[[  6.5 -42.9 -36.3  12.1  48.8  46.5]
 [-11.3   5.1  -8.7  14.5  42.9  28.4]
 [  3.1 -28.2 -35.3   0.1  58.4 -17.1]] --> 0.1

[[  2.6  -9.2 -23.5  -0.3  14.3 -12.0]
 [  9.6   2.8  -3.1  -0.3  14.3  11.0]
 [ 28.3   2.8  45.5  -0.3  14.3  67.8]] --> -0.3

[[-44.0 -21.3  27.6  -6.9   6.0 -37.4]
 [-23.6  30.3  -7.3  67.3 -16.4  -2.7]
 [-26.4 -17.7   3.8  15.9  -6.6  18.5]] --> 15.9

[[ 66.3  -8.7  50.3  38.9]
 [ 12.7  -1.6  31.7  34.2]
 [  7.9  12.7  -9.8 -13.3]] --> 12.7

[[-13.4   7.9 -10.3 -10.4 -19.1 -50.4]
 [ 46.6  13.9 -26.0  -3.4  -8.9 -34.7]
 [-27.6 -12.3  28.3  16.4  10.3  56.5]] --> 16.4

[[  7.1 -56.7   7.6  16.6]
 [-34.5 -53.2 -20.0  32.6]
 [-31.5  31.1 -14.1  12.1]] --> 31.1

[[ 15.8 -16.9 -12.9  16.4  -5.8 -56.0   0.5]
 [-31.0  13.1  -5.5   2.6 -33.9  48.1  13.9]
 [-65.9  11.3 -24.7  24.9 -57.9  60.1  13.2]] --> -57.9

[[ 11.4   8.3  57.7 -13.8  39.1 -69.9]
 [  3.3 -20.4 -28.5  22.9  -8.7  40.4]
 [  4.6  -4.8 -41.1  12.9 -25.7  38.4]] --> 12.9

[[ 40.6  36.6  44.4 -35.9 -22.9 -11.9]
 [ 42.6  42.0  47.1 -41.3 -28.2 -22.3]
 [-14.7  11.6 -11.8  31.8 -54.8  55.8]] --> 31.8
---
[ 25.1 -20.2 -21.4   4.8 -40.5  29.4  60.7] Out: -40.5

[11.8 16.0 51.6 34.1 16.3] Out: 16.3

[[ 5.3 24.0 19.6 11.3 -2.1]
 [19.5 46.6 23.9 23.9 11.4]
 [25.2 51.8 43.5  9.6  2.1]] Out: -2.1

[ -5.4  49.8  27.8 -55.0 -40.2] Out: -40.2

[  9.9  50.8  56.2 -25.8 -21.9  -5.5] Out: -21.9

[ 41.3 -66.0 -23.4 -32.2 -31.3] Out: -31.3

[[ -5.5 -36.6  19.9  30.6  -3.8  57.0  16.7]
 [  0.7 -31.7  20.1  29.8  -1.6  42.4  33.6]
 [-10.7 -34.8  20.3  31.9  -4.8  45.4  17.1]] Out: -3.8
---
  5  -24  -43    4    8  -49    9
 29   16  -23  -34   29  -28  -22
-19   24  -22   14   16  -11  -31
=> 16

74  62  31  57  48  65
91  42  51  30   8  87
=> 62

140  226   60  132  116
 90  124  107   31  168
=> 226

86  19  52  54
38  63  52  89
=> 19

3  8  5  0  4
3  5  6  1  4
=> 8

3574  7777  5841  3718  7695  6602  4509
5367  3814  5994  3893  2621  2310  5651
=> 7777

3764  2215  6164  2189  7898
7140  3625  5717  5493  4854
=> 2215

 20   12  -31  -39   25  -14
 -2   12  -15    6   39  -50
 -7  -11   -3   11    0    4
=> 12

-567  -172   416   161
 485   633   167  -192
=> -172
---
[[ 388  -75  -79  811 -192 -408 -687]
 [ 565 -523 -423  269 -478 -331 -350]] --> 811, 565

[153 221  14 191 170 136 206] --> 221, 206

[[6 4 2 1 3 3]
 [3 4 6 9 5 6]
 [2 4 5 7 4 5]] --> 9, 7

[[ 87 116  30 149 195 102]
 [174 136 144 131 110 190]
 [113 213  51  57  94 111]] --> 213, 195

[[282 109 503 810 498]
 [858 440 613 333 748]] --> 858, 810

[[534 794 625 253 910  50 555]
 [508 527 650 406 941 504 542]] --> 941, 910

[  1 -39  37   7   3  15] --> 37, 15

[232  63 213 247] --> 247, 232

[[46 45 37 55 55 42]
 [72 52 46 88 76 79]
 [11 46 38  3 19  2]] --> 88, 79
---
[73.575, 36.581, 104.765, -20.048, -104.017, -66.216] -> -20.048
[[1.20, -13.11, 6.85, 21.45, 2.92, 8.07, 18.76], [13.86, -9.13, 10.32, 5.52, 5.63, -13.87, 22.62]] -> 2.92
[2.85, -7.38, 16.25, -13.81, -5.11, 4.02, 15.58] -> -5.11
[[-0.08, 0.02, 0.06, 0.16], [0.07, -0.16, 0.08, 0.08]] -> 0.02
[2.62, 19.17, -2.67, -14.60, -3.24, -4.29] -> -14.60
[[-1.426, -0.678, 0.410, 0.075, -0.174], [0.147, 0.794, -0.946, 1.348, -2.173], [-2.074, -0.444, -1.478, -1.538, -1.155]] -> 0.410
[[-0.1, 1.0, 1.3, -1.1, 0.8, 1.0, -1.3], [-0.4, -1.5, -1.6, 2.1, -1.2, -1.6, 2.2], [-0.2, 1.0, 1.0, -2.1, 0.1, 0.7, -2.1]] -> 0.8
